In the data rows, the value 128 means zero.
Here are some points, each followed by its number:
[111 119 115  75 118 192 111 177  90 129 163  90 148 163 178 141 143 143 122 120 173 144 174 144 118 144 189 158 123 118 165 158 162 155 140  95  50  53 153 117 167  84  80  79 116 140 145  77 122  70 172  88 152 176 101  99  85  69 120 189 148 160 106 170  87  62 172 133 138 158 192  87 127 132 151 101  57 175 199  84 180 156 187 147 108 124 106 137  93 155  61 142 115 150  79 123 110  77  79 128  99 114 122 202  92 105 186 113  87 153 198 179  89 160 103 168  78 176  73 157 104 108 130 113  80  78  92  94  73 194 121  66 139  82  88 136 110 141 132 177 132 167 120  77 151  80 120  86  86 114 136  77 145 179 105  85 150 202  98 114 178 105 170  87 132 168 179 119 166  67 192  83 167 103 163 191 182  91 115  77 199 162 147 139 159 122  62 124 151 109 174 167] 0
[ 82 126 140  94 127 142 135 183  98 155 160  85 147 112 150 172 198 124 168 116 166 151 182 143 132 134 183 128 151 122 178 178 110  95 147 121  81  45 151 132 175  79  88 131 113 124 146 112  82  59 174  97 144 142 145 180 107 117 171  92 199 161  91 165  85  84 175 161  94 135 184 122 100 153 168 100  43 170 137  86 151 147 163 170  95 139 140 118 103 161  56 161 121 165  60 147 162 102 112 116 141 101 168 159  86 160 195  95  99  98 171  81  69 157  90 166  72 183 130 146 127 160 143 103  75  79  88  86  81 131 157  48 135 132 124 197 131 100 139 191 117 146  91 163 127 107  89 117  94  95  75 166 118 186  85  81 144 180 145 170 176  98 217  91 124 159 181 155 144  74 103 170 163  95 165 185 192  66  87  97 202 180 153 178 159 142  98 135  89 106 170 141] 1
[ 83  53  64  75 162 110 109 142  94 120 161 186 135 193  73 120 126 157  89 129  68  56 110 193 171 135 174  88  41 146 116  78 134 183 170 132 156 159 155  83 169 191 111 185 144 115 137 120 125  67 174 140 156 156  74  81 147 175 170 113  83 157 130  94  79 177 157  58 153 148 137 159 100  83 117 196 150 118  98 144 167  57  83 159  94 124  79 125 203 140 154 118 144 178 111 144 113 121 153  74 126 126  96  79 101 127  73 120 132  71  87 176 172 152 110 168 121  99 110 135  86 155 160 104 195 145 195 170 114  73  45 131 194  83 139  97  75 172 148 113 188  85 114  83  99 184 142 171  84 163 178 139  99 118 162  85 166 121 152  60 182 173 103 132 142 161 128 101 189  63 127 127 167 109 164  76  82 167  95 173 123 103 154 114 143 136 164 141 177 181  91 127] 2
[137 171 107 151 136 207 161 182  85 102  58 162 120  81  98  77 147 153 107 113 165 108  79  90 141 133  56 132 131 100 138 126  73 132 174  79 134 164  60 101  45  83 147 183 199  87  50 139 169  66  84  98  67 139 153 192 143  95 170 106 115 112 139  48 201 177 114 143 153 107  69 175  54 105 160  83 151 168  79 117  99 108 105 148 119 151 168 140 164 160 166 121 111  76 114 179 185 153 180 185 146 166 108 148 194 103 180 191 134 103 104  67 113  52 158  66 184 109 101  53  94 129 139 141 209  38 115 166 142 146 123 151  95 178 155  69 158 121 118 111 103 112 187  76  72  64 207 158 197  94 182 142  66 159 171 183 161  64  79 145  79 113 103 197 100 155 162 146 108 151 155 138 143 224 101 102  62 107 146 120 102 111 160 142  96  93 151 103  67 169 117 113] 3
[ 68  65  74  95 156 110 145 146  92 105 156 149 141 184  72 113 123 165  68 120  87  60  91 185 173 149 187 105  31 148 120  88 175 191 171 109 150 152 159 105 162 167 123 167 142 142 154 103 153  84 174 140 146 165  67  86 116 173 120 101  81 146 140  59  82 163 158  56 161 170 160 129 127  86 123 186 166 131 139 128 147  59  97 153 112 123  65 102 181 141 177 116 133 164 115 124 114  94 121  67 125 103 102  83  86 126  77 138 128 104  90 192 170 137 112 171 121 108  79 124  83 165 175 115 193 155 179 183 101  72  58 120 175  67 119  86  52 185 143 139 191 100 130  93  95 181 144 135  83 191 187 134 140 146 165  90 145 143 151  56 160 144  89  99 100 140 135 109 186  77 115 102 163  81 165  83 100 168  86 157 165 142 134  97 149 132 178 129 184 188 116 163] 4
[ 75 131 187 151 167 103 146 135 169 155 154  90 148  80 161 186 192  74 159 143 176 183 178 138 163 147  81 110 159 172 183 187  91  90 127 157 138  78  85 114 162 117 115 139 102 110 145 144 142  91 163 100 135 146 173 198 132 152 163  99 173 143 169 168 122 132 141 169  91 124 185  97 181 125 173 137 101 160  92 177 134 134 101 167 147 147 137 120  80 114  61 169 101 156 121 164 183 122 170 125 132  60 149 118  84 166 170  82 117  80 192  85  76 141 108 118  82 130 187 176 161 162 128 105  80  96  93  84 119  63 161  95 131 130 145 198 162  83 146 147 107 140  82 165 163 145 100 105 123 119  73 126 178 131 112 101  71 149 171 121 151  88 136 170  89  65 116 135  87  66  76 206  72 138 182 185 188 170  94 132 186 156 154  82 156 104 167 125  67  71 179 144] 5
[ 73  56  79  73 154 108 120 138  94 124 155 172 146 190  67 102 119 150  78 128  75  48 104 183 170 143 181  92  39 153 114  80 157 188 165 118 153 155 158  98 157 174 109 176 142 122 157 111 144  70 178 135 148 158  65  87 129 188 151  97  86 160 135  69  75 177 159  59 163 158 154 143 110  82 121 191 153 128 118 137 149  56  88 163  94 136  79 130 189 143 179 112 149 166 110 141 102 105 141  66 120  99  91  84 102 124  71 137 130  87  78 184 174 146 118 169 126 101  91 128  83 156 161 114 191 155 183 178 107  68  36 127 183  73 137  92  61 174 135 137 204  81 112  84  94 174 135 146  85 183 190 144 119 128 163  91 152 138 160  66 178 148  95 111 129 159 128 107 189  86 128 127 164  98 162  75  91 166  85 157 142 130 141  98 142 132 181 127 181 186 103 138] 6
[184 157 194 146 132  82 145  89 187 131  96 179 141 181 177 187 108  90 121 158 177 177 116 119  86 152 109  89 152  99 143 174  90 100  62 203 170 146 131 186 111 119  86 148  81 119 114 169 169 172 163 103 160 117 122  97 135 133  84  92 154  90 152 180 168 125 110 172  95  89 188 176 144 141  76 124 162 131 116 187  61 177  66  50 209 145 152 156  98 108 160 155 151 144 172 155  92 126 128 159 171  97 183  66 124  93 145  94  87 162  90  81  81 143 125 133 175 109 190 160 190  60  96 108 105 174 110 162 175 148 176 166 129 140  48 111 114  65 108  85 108 171  98  81 184 180 117 163 147 125 119 102 148  58  77 124  89 157 169 157  78  84 155 170 105 128  94  99  75 173 101 174 113 105  61 100 168 115 171 106 121 159 141  95 125 117 156 138 178  98 143 101] 7
[139 163 121 156 153 191 134 184  88 130 112 201 151  87  93  74 133 159 130 168 132 135  57  62 127 124  83 133 163 163 103 111  88 115 128 113 173 157  83  97  55  94 133 175 168 124  75 147 187  88  60  87  79 114 177 202 174  52 179  69 110 168 108  69 203 164  90 161 148 110  62 155  89 142 206 106 165 161  92 100  76 109 149 137  89 148 176 127 184 171 178 116 109  50  75 192 118 150 153 152 158 149 103 108 177  49 138 167 154  99 102  89 117  61 175  81 188 123  48  47 115 144 168 118 165  79 162 183 156 181 138 153  47 163 185  66 157 180 137  89 141  84 149  78  65 109 199 157 194 105 143 126  75 147 197 134 130  83 110 140  89  83  98 179 108 171 178 141 115 164 125  90 142 194  82 111  60 121 134 124  82 133 124 121 100 110 168 124  73 151  98 100] 8
[ 86 133 128 165 106  74 143 105 115 175 117 128 135  84 114  85 101 129 118  63 103  75 164  71 158  97  84 199 153  87 135  84 130  95  66 103  65 157 129 121 163 112 172  67 181 121 145  89 105 176  80 111 120 118 169 145 195 188  73 136  94 112 144 150 101 130  70  92 128 104  78  60 187 158 122 115  45  67 109  85 175  90 185  63 122 134 148  99  93  73 126 152 132  61 179  55  86 111 113 180  60 158 117 192 165  97 107 189 190 125 127 146 169 148 182  65 120 123 137 177 143 165  67 207  80 139  84 168  90 173 134 133  71 143 151 134 150 115 161 196  82  90 137 191 142  85 107  56 120 140 102 178  95 179 158 190 124 116 134 172  67 194 134 110 180  54 116 129 111 183 171  92 100 156 105 114  99 174 165  80  80  93  78 187 162 125  73 131 184 176 122 106] 9
[ 80  74  58  94 135 174 135 167  84  79 173 112 149 146 168 121  95 165  52  69 135  71  95 176 176 143 181 129  85  81 120 106 201 195 154  96 112 126 190 163 177 170 129 140 105 134 151 115 158 175 168 125 138 129  82  80 100 105  78 172  85 120 129 140  73 119 163 136 149 216 177 144 184  87  96 164 158 175 187  86 172 115 133 125  96 148  76 116 107  81 161 119 164 173  71 121 152  55 116  76 147 133 134 146 102 127  93 129  89 184 162 197 177 160  80 171 102 137  80  67 109 180 158 108 145 122 145 197  72 136  67  87 134 115 101 116 115 177 149 160 124 156 121 101  94 151 138 114  83 182 138  69 119 168 120  85 157 183 105  51 127 114 110  89 138 155 122 101 188  67 164  89 142  94 165 147 161 189  97 171 184 120 109  63 159 165 179 125 155 184 183 177] 10
New points follow, each followed by the numbers of its three nearest points above, nearest first.
[187  57  82  85 102  92 134  73 179 135 167 100  31 135  60  75 125  79 173 158  50 177  94 188 103 135 137 167 147 200  73  72 126  89 147 128 135 106 118  62 163 175 175 131 172 122 153  99  64 175 156 172 154 105  86  94 102 113 170 167 110 154  92 135  75 166 134  77 156 117  74 131  74 154  81 185 162  58  92 125 136 179  86 162 140  76  68 182 128 157 163  39 172 142 142  67 184 168 183 178 141 163 101 118 109 147 128  83 199  93  93 160 148 100 102 132  82 106  94 171 142  84  95 105  86 163 156 166 123  75 140 130 174 117 148 124  56  72 148  81 112  74 164  80 205 115  82 173 111 101 173 184 191  62 136 109 157  71 112  53 186 196  98 151 200 135 155 173 159 169 116  82 115 104 167 152  84 149  91 140  89  75  98 163  57 131 167 125  70 178  86 129] : 2 6 4
[ 89 146 190 169 157  88 145 120 180 157 152  84 146  68 153 183 179  66 151 147 171 173 176 136 175 137  85 109 138 177 186 187  89  99 100 176 155 110  90 120 154 108  89 138  99 118 147 158 150 119 176 101 157 138 160 154 118 130 170  68 167 132 204 162 152 147 146 171  89 109 190 107 183 120 120 125 140 143 117 193 116 140 105 151 170 143 144 137  87 123  59 155  98 157 134 167 156 118 161 132 137  59 155 119  85 184 167  79 101  98 200  87  73 161 106 103 112 117 181 168 183 156 114 114  73 105 104  97 137  85 166 113 109 143 123 147 179  79 145 107 101 166  93 140 197 172 100 104 138 149  67 111 182 107 104 127  59 140 197 123 105  86 132 158  86  60 104 111  74  95  82 184  50 133 163 173 199 189  89 106 183 141 146  88 152 113 176 119  77  77 188 155] : 5 7 1
[ 81 179 185 125 143 179 113  94 207 117 137  86  77  84  49  79 117  57 165 129  50  94 108 196 133 144 208 125 140 186  73 119 151 111  51  93 169 154 161  75 144 215 149  71 169 117 132 106 124 190 117 185 164 130  76 142 100 136 160 184 111  77  90 163 169 177 156  49 142 103  67 155 124  50 108  78 148  81 205 129 155 189  79 151 191  59  92 116 125  43 157  94 171  57 170 155 112 148 168 167 171 157 136 103  94 190 106 155 128  87 161 146 102  84 102  56  93  97  74 170  99 123  61 199 179 130 108 103  72 141 177 100 179 162 118 177  94  63 148  76 147  69 205 203 214 193 126 103  81 112 183 181 184  97  66 196 153  83 147 139 107  85  86  80 143  58 152 154  96 172 132 132 126 155 140 193 134  81 164 105 104  89 101  85  36 124  78  59 155 175 149 216] : 9 4 7
[130  90 188 165  72  92  28 112 160 137 179  71 123 118 128 101 102  92  55 187 161  57 175  83 170  70  96 190  99 100 181 154 200 210 123 116 145 107 146 172 117 185 153 122  73 239  48 167 126 110 131 161  98 117 162  90  78  88 171 190 172 116 190 165  73  64 139  89  81 219  76 149 192 139 105  86 157 104 105  94  80  74 198 178 211  14 164 107 185 154  90  63  65  98 162 157  72 190  84  94  79 163 110  81 138 154 111 117  98 133 114 197 160 144 175 169 168 228 197  78  84 155 117 223 179 160 149 151 122  75 173 165  95 123 159 192 146 164 121  87 123  65 225 207  96 187 130 145  82 154 188 161 153  78 164 198 148  92 129  64 184 185 111  48 116 128 188 218 180 153 133  88 171 146  53 107  71  74 149 195 132  68 146  77 137 201 157 145 158 141  71 108] : 4 2 6
[ 86 114  74 124 136 116 111  99 194 111 161  86  53 127  71  84 128  57 169 157  57  59  93 191  65 137 182 163 132 174  66  80 179  90  95 103 153 114 151  70 153 198 195  81 156 133 129 143  31 180 114 189 152 102 106  98  72 158 183 203  91  95  86 160 105 156 132 111 155 103  75 172  81 116 102 146 144  56 128 124 128 174 105 167 172  99  84 134  97  73 169  47 166  69  95 108 133 176 184 172 180 158  96 140 152 189 126 125 177  80  95 177 136  91  68  87  79 107  81 173 118 139  56 110 145 156 112 114 101 139 168 130 182 172 112 204  86  74 146  84 113  80 178 145 195 138  98 157 105 110 166 165 187  71 112 189 139  76  96 153 168 125  88 145 189  85 144 171 124 174 149  93 101 138 152 193  89 116  99 111  91  97 143 113  41 140  97 130 148 179 139 182] : 2 9 6
[138 108  59 200 174 103 102 164  89 114  78  91  98  81  69  54  81 193 153  31 127  73 173  99  64 121 109  85 123  74 130 196  90  92 174  72 102 137  65 209  50 114 166  68 171 128 112  52 133 135  46 124 144 125 174 115 130 178  64 172 134 134 112  88 215 183  58 165  68  66  97  98 132  98 126 126  70  68  98  80 178  62 108  92 164 130 163 143 167 120 183 165  43  87 162  51 171 137 140 168  88 171 160 177 169 111 128 189 146 183 152  88 174  94 162  66  68  69 141 125 150 175 134 130 155  97 110  57  91 140  55 176 163 161 138  86 164  88 159 214 124  54 208 191  67  77 110  96 183 198 140 159 153 195 189 197 164  78 100 164 107 182 126 149 201  72 110 154 113 141 220 112  51 206 134  86 109 124  94  76  84  78 118 181 129 103  48 156 127  74 130  93] : 9 3 8
[146  66  83  97 121  90 121  79 185 131 171  79  30 137  67  81 136  71 165 161  40 125  95 184  63 142 171 176 144 186  64  82 151  97 128 119 136 104 133  73 170 203 193 105 165 132 139 127  45 171 146 179 157 101 103  78  88 136 184 183  95 131  94 136  74 151 136  89 163 101  77 157  70 148  79 172 152  62 108 122 127 179  88 165 161  99  78 152 108 129 147  49 180 112 110  92 183 183 180 163 162 173  84 115 125 169 122  97 193  69  82 173 146  93  77 115  70 107  92 169 146 105  67 105 110 161 135 143 105  98 163 126 184 148 124 164  60  71 147  90  83  70 163 107 185 131  87 168 104  84 158 176 185  61 117 135 142  78 101 103 195 186  94 154 214 118 144 176 141 168 138  76 110 121 179 175  80 145  84 127  85  95 116 138  56 142 146 127  90 185 115 151] : 2 6 4
[133 151 187 169 165  79 136  94 183 154 155 104 146  99 162 193 138  68 153 148 178 175 171 135 141 128  84  87 148 166 183 181  76 115  77 200 140 137 106 134 145 110  76 133  94 108 119 180 154 144 176  94 164 133 168 105 116 127 151  77 168 102 209 172 146 147 136 151  92  96 186 111 187 135  89 135 159 135 136 213 102 148  83 110 188 134 154 142  97 108  86 170 101 151 144 163 119 104 161 151 148  71 193 102  99 161 157  88  76 126 160  81  74 162 102 103 137 113 189 168 190 131 123 105  73 147 109 138 137 130 156 148 125 168  78  95 154  59 159  93  84 196  78 136 205 194  95 103 138 162  75  97 167  81  95 146  57 138 214 136  89 101 120 168  91  64 101  97  83  99  83 170  47 111 160 167 208 162  84  95 170 124 158  79 154 114 172 138  96  75 173 151] : 5 7 1
[ 96 131  97 165 128  89 125 142 108 151 168  97 104  78  73  75 103 162 138  54 102  60 168  68 108 144  79 190 151  83 179 117 112 109  98  93  79 155 102 174  99 132 160  70 191 129 137  80 114 177  71  93 139 134 162 145 146 184  78 137 134 129 119 137 138 168  76 118  70  89  80  63 183 140 111 117  46  65  86  87 189  72 153  63 160 143 173  95 121  46 163 166 113  64 183  48 119 117 146 173  71 159 140 196 154  85  90 188 189 182 139 114 172 153 182  40  91 108 129 167 156 155 105 168  86 129  97  92  85 182 133 141  83 154 148 126 182 102 142 196  99  89 174 198 135  92  98  65 160 197  76 195 118 188 180 179 146 108 112 163  79 199 144 146 198  59 123 141 108 169 193 120  78 170 125 101 107 183 103  82  85  65  91 191 148 118  65 136 174 110 126 108] : 9 3 8
[147 102 131  65 137 190 108 166  87  95 156  67 146 178 156 165 110 148 112 124 167 170 153 151 102 142 177 168 111 116 164 137 198 162 154  92  61  74 157 108 172  83  78  70 108 142 149  80 136 110 181  95 150 189  81  85 106  76  76 178 118 166 100 137  99  59 173 122 153 183 175  69 167 101 165 121  95 176 200  81 168 178 180 162 102 118  85 118  88 164  70 140 122 148  96 143  81  55  95  95  86 103 117 197  91  82 178 123  84 191 183 189 113 167 117 175  75 145  81 117  97 128 135 113  81  74 101  90  83 161 108  71 161  67  98 103  78 163 116 158 163 135 116  99 119  79 128  83  85 146 149  70 133 182 136  80 152 200  96 124 182  84 146  56 170 176 175 124 176  71 196  79 165 113 172 190 162 115  95  75 201 150 156 118 155 120  70 135 164 106 175 150] : 0 10 1
[135 190 185 147 111 101  81  87 133 190  12 124 132  77 149 123 138 108  69  69 178  76 172  94 163  28 119 126 149  59  95 177 212 130  92 209  78 149 107 180 178 190 181  95  72 237  96 164 116 134 123 200 173  93 132 148 123 191 107 160  61  64 187 128  88  51 176  77 166 248  72 119 172 198 102 128 161  86 102  74  56  93 171  70 128  91 125 128 164 132 161 127 105 118 159  60  68 145  57 179  83 157  74  83 153 119  92 154 174  87  85 182 167 158 159 157 222 173 208  97 174 179  67 180 209 149 206 169 172  75 182 184  45  78 160 120 175 171  77  91  81 101 155 181  87 163 122  66 144  42 154  44 132  74  73 160  95  96  82 164 189 170 117  92 133 121  37 134 154 148 148  56 103 181  68  99 158 104 198 140 103 132 157 121 121 176  58  84 196 183  90 121] : 9 7 10
[ 64 159 146  83 209 186 107  81 217 155  95  57  28  81 105  79 108  47  57 142  72  14 134 138  97 130 223 152 138 157  71 141  70 136  57  96 200 169 111 147 135 153 170 100 203 102 184  44 153 128 199 147 124 198  18  97  97 185 153 174 176 116 104 153 206 174 157 127 190 137 121  60 146   5 114  82 137  79 239 142 212 173  59 153 137   2  90 170 201  55  84 118 182 113 140 120 176  76  89 195 110 179 176  92  90 129 100 171  76 129 177 145  97  99 150  80 115 129 165 123  91  75  61 239 165  58 155 158  64  92  89  90  46 132 142 200  94  61 168 121 122  99 219 176 243 185 132 104  93  68 160 185 142  79  79 126 181 153 198 116 149 115 122  90 102 113 160 132 109 171 116 124 145 144 133 185 128  93 166 173 108  91  60 118  55 123 130  24  88 129  84 242] : 4 6 10
[108 128  79 165 127 155 132 176  83 104  69  87 146  71  54  52 118 150 165  72 161  63 110  71 111 133  96  92 115  72 107 147 109  97 138  94 174 171  91 134  62 106 132 162 178 134 150  71 119  93  68 126  92 123 176 167 123 169  94 157 102 111 132  65 185 173 116 182  82  81  90 132  75  86 106  86 112 138 105 162 181 110 106 104 161 140 195 126 173 164 156 136  72 100 147 134 174 165 158 174  80 148 156 149 197 145 127 189 153 153 150  98 162  75 159  83 106 127 132  79 112 175 140 122 189  69 106 109 151 128  61 139 170 181 141  76 114 112 130 155 153  92 196  81  85  91 168 142 201 151 180 175 121 152 196 213 159  47  98 161  81 190 103 140 159 115 133 108 153 169 153  96 101 202  91 142 101 106 116  93  92  66 143 195  84 138  91 162  82 109  69  65] : 3 8 9
[104 180 140 139  90  90 121  92 124 228  46 172 152  99 162 103 109 111  95  61 122  99 129  62 160  29  98 183 161  96  65 145 187  96  97 137  80 159 139  84 155 141 174  72  84 160 148 119 106 172  99 182 125 119 175 130 162 192  98 147  70  56 197 156  77 109 112  73 153 169  56  45 208 160 118 125 162  58 127  78 118  85 196  41  89 113 145  80 113 131 162 128 145  65 188  75  67 132  85 192  61 167  94 132 168 143 138 186 209  50  95 197 174 155 190 112 184 140 152 128 134 161  71 227 122 164 109 173 153  63 167 160 105  81 161  97 140 129 105 136  85  80 156 191  90  74 116  64  91  70 176 128  92 123 136 202 114 103  98 159 169 214 103  84 138  70  99  94 149 144 141  86 105 131  83 101 118 158 214 115  84 116  96 168 139 182  57 123 188 185  95  88] : 9 4 8
[141 127  59 176 144 109 132 166  99 129 107  81  83  88  73  66 109 210 144  66 120  58 205  83  46 126  68 112 174  98 157 171 121  83 156  92  93 155  98 170  69 117 173  62 194 109 127  71 119 147  48  99 155 130 164 111 114 175  70 162 132 135 109  85 184 166  96 161  39  86  72  74 158 119 128 104  69 103  88  83 182  66  94  73 120 137 191 128 152  40 183 129  72  68 155  60 163 145 164 197  67 181 175 192 158 116  87 189 184 189 156 106 192 126 188  65  81  86 133 164 146 163 156 141  94 126  96  59 109 172  83 167 142 181 125  88 173  88 140 179 119  79 214 180 105 100 114  90 177 188 116 195 147 187 185 184 144  88 114 180  98 197 157 174 190  54 111 144 119 162 211 132  67 190 115  64  99 137 106  72  90  55  83 201 139 105  73 123 144  61 110 104] : 9 3 8
[112 159 111 171 177 158 180 169  99 133  41 153 136  34  61  80 127 143 122  48 142  65 120  71 106 158 122  90 116 101 138 137  64  84 158  81 146 185 112  75  59  80 151 169 187  84  85  70 147  74  67 100  97  72 151 153 154 120 134 139 137  85 111  62 213 158  88 186 115 121  75 140  51 122 120 119 116 146  95 125 127  49  86 134 105 140 195 192 173 145 180 136 112  80 126 124 190 167 179 177 129 168 118 125 207 112 198 210 170 104 140 108 134  66 184 104 155  63  93  92  87 153 144 125 176  65  67 139 159 117  37 184 146 187 173 106 136 136 105 159 121  66 175 120  94  42 139 126 227 121 196 162  90 166 204 223 173  81  63 116  61 177 115 177 132 142 146 182 164 147 140  90  87 187 135  91  84 117 114  99 110  43  98 180 159 117 124 100  55 167  98  98] : 3 8 9
[186  60  70  75 162  74 124 117 142  95 162 178  82 188 159  75 134 133 167 160  54 177 110 181  73 128 181 109  79 137  76  74 164 106 155 107 146 150 186  98 168 195 200 121 187 123 155 124  80  72  75 154 110 101 114  92  82 140 188 189  94 135 122 150 114 186 152  89 157  96 156 174  93 135  84 206 159  68 100 201 180 107  74 126 113 144  68 100 136  84 131  41 154 152  91  55 181 138 133  65 169 159  99 130 133 154 112 109 195  73  85 170 186 103  68 163 168 128  79 169  81 130 148 113 120 170 207 110 186  78 112 133 186 124 155 130  60 159 146  92 132 149 121 142 123 176 131 182  89 110 189 140 110  76 110 124 152 107 110  67 166 182 103 149  89 141 106 113 177  89 114 119 161 116 173  93  98 149  92 182  99  68 145 191  90 133  81 132 101 146  80 139] : 2 6 4
[192 176 177 169  55 180 144  77 115 102 103 174 142 152 151 153 101 185 144 170 110 171  73  70 158 146  72 117 119 149  87  71  78 200 147 155 164 160  89 132  49 100 102 183  89 117  88 177 154 176  73 150  44 106 143 155 183  83  90  75 118 148  99  63 188  96  54 156 159  90  76 169  76 146 182  95 167 158 152 158  60 165 172 171  95 142 135 136 131 159 118 157 150 109 181 163  95 178  84  64 134 131 104  81 150 122  84 130  83 183  97  79 110 105 181 127 177 121 157  66 111  53 155 107 169 174 153  59 183 190 157 170  62 131 156 129 175 179  90 105 143 180  86 120  96  73 180 181 192  95  66 119  88 138 141 124  86 109 120 169  81  82 125 144 101 186  90 102  64 186  80 151 166 107  61 105  74  87 208 180  86 181  80 110 156 110 159 134 104  68 113  93] : 8 3 7
[191 171 181 143  57 135 144  81 164  99  61 170 149 190 178 186 101 162 129 167 132 177  75  94 107 141  78 103 148 103 118 107  93 141 129 141 162 158  93 163  68 129  67 172  64 106 107 196 159 181  97 139 104 108 115 130 183 126  82  76 159 119  87  80 183  72  80 151 139 100 121 175  66 146 130 101 159 180 136 165  70 158 127 121 104 140 144 167 118 151 137 165 168 165 179 167 102 177  89 112 177 134  98 103 140  99 114 101  79 198 106  75 106 126 163 137 193 107 157 105 159  52 115 107 145 168 138  99 188 166 161 162 121 149 114 150 168 133  81  94 139 192  92 124 101  94 151 185 180  90  73  73 133  91  83  80 101 149 115 166  74  84 162 155 133 169  65 110  72 195  76 184 161  95  68  82 113  83 199 161  77 194  85 114 122 116 150 141 168  86  79  96] : 7 8 3
[186 173 175 161  76 187 137 101 113 111 112 163 138 131 146 146 105 181 141 184 114 168  78  65 168 143  80 128 125 161  76  84  86 206 151 151 166 158  78 129  47  81 112 181  99 119  89 172 159 161  70 138  40 100 148 174 186  73 100  77 107 151  90  68 191 111  50 150 162  87  79 170  73 158 195 100 154 159 144 145  65 154 180 168  96 138 144 128 138 161 122 153 141  84 179 174  95 171  97  74 130 133  92  75 152 117  81 140  80 184  96  82 105 100 184 103 168 127 154  67  91  55 166 108 166 171 152  66 177 186 164 167  68 133 166 122 174 183 100 101 139 178  93 116  86  77 182 184 198  94  58 132  75 141 150 125  91 104 127 164  79  77 114 146 101 176 101 111  65 187  89 149 171 112  67  93  76  94 199 181  86 175  90 114 155 101 164 137  87  61 129  87] : 8 3 7
[ 87 134 102  86 118 168 127 182  94 167 160  66 146 122 154 152 177 131 154 107 170 125 181 143 138 134 196 134 148 112 171 175 112 113 146 112  59  41 166 136 174  73  76 112 116 116 144  98  91  61 185  95 156 147 130 159  91  81 165 107 194 163  92 168  73  70 170 156 105 141 185 121  91 151 147  94  46 171 154  86 171 152 194 159  99 142 130 137 114 156  61 150 130 175  62 125 156  91  84 129 138 116 158 187  88 149 188  96  88 105 188  99  68 165  84 165  71 189  87 147 121 133 146 106  76  80  85  96  73 154 138  47 125 120 101 189 136 114 142 191 106 166  99  93 145  96  99 108  88 105  86 141 122 183  83  84 150 195 134 142 177 125 217  84 117 172 184 136 154  72 139 134 168  96 161 198 196  74  95  83 202 169 144 185 157 141  69 127 106 125 174 157] : 1 0 5
[ 96 124  54 121 165 118 138 183  77 130  87  81 131  98  26  77 108 185 168  62 146  75 168  79  93 141 106  86 164  92 149 162 114 122 155  69 127 179  96 211   9 110 156 129 188  86 111  96 140 157 101 135 108 152 162 123 126 160  74 154 155 112 129  50 188 173 111 151  52  96  50 120  94 104 131 112  97 107 126 104 174  96  89  82 162 155 215 170 166 127 142 142  46  71 116  89 205 156 157 157  76 152 112 150 172 148 156 212 194 163 142 101 205  69 183  69  87 100 146 114 116 153 166 159 160  81  96  83 120 130  33 142 148 180 133  95 157 108 138 162 136 104 243 106  57  91 130 117 193 180 168 191 151 179 182 192 183  91 112 167  78 171 121 178 205  72 137 159  88 117 191 160  63 217 127  82  96 123  88  77  80 108 137 212 125 116  67 126 101  92 119  87] : 3 9 8
[199 174 179 160  41 178 140  71 122  98  83 165 143 168 161 161  85 182 140 171 124 162  74  73 145 148  70 113 128 135  85  72  81 190 152 155 158 161  89 131  50 112  86 191  78 116 107 179 151 169  79 156  48 102 136 140 185  96  86  73 115 138 100  65 183  80  61 157 149  98  77 171  67 148 182  93 164 168 154 158  59 160 171 164  93 140 141 143 131 160 127 151 154 127 173 171  93 177  81  67 150 137  98  93 149 122  84 116  75 192  99  79 118 109 188 129 184 122 165  69 128  51 155 107 159 177 153  59 186 186 162 169  66 135 146 132 171 163  87 102 138 183  90 125  87  79 180 175 196  87  67 101  98 130 119 121  88 117 124 169  77  82 136 143 104 181  79 103  69 191  82 167 158  99  65 113 101  83 212 183  82 172  84 112 151 108 156 140 115  71 105  90] : 8 7 3
[111  91  91  74 139 190 117 180  88  85 153 120 149 164 146 164  98 169  72 106 152 141 110 165 165 132 168 150  97  90 148  98 211 170 160 101  76 125 196 147 166 120  80  85 103 130 146 100 146 171 179 125 155 143  72  88 113  83  75 172  85 156 110 125  73  92 168 144 160 209 157  96 174  87 150 151 154 177 175  75 171 146 158 149  96 142  83 105 106 130 122 141 150 172  81 143 106  52 121  75 116 114 146 196  89  99 125 125  87 177 181 189 137 166  95 164  73 136  86  65  95 166 157 105  94  90 129 146  73 116  64  89 151 106 102 100  89 182 131 156 153 133 116  89  87 139 138  98  85 204 132  66 107 190 139  85 160 193  91  89 156  79  95  81 183 180 131 124 185  67 186  82 138  91 175 184 151 174  90 133 194 113 139  98 144 156 148 136 155 174 195 152] : 10 0 4
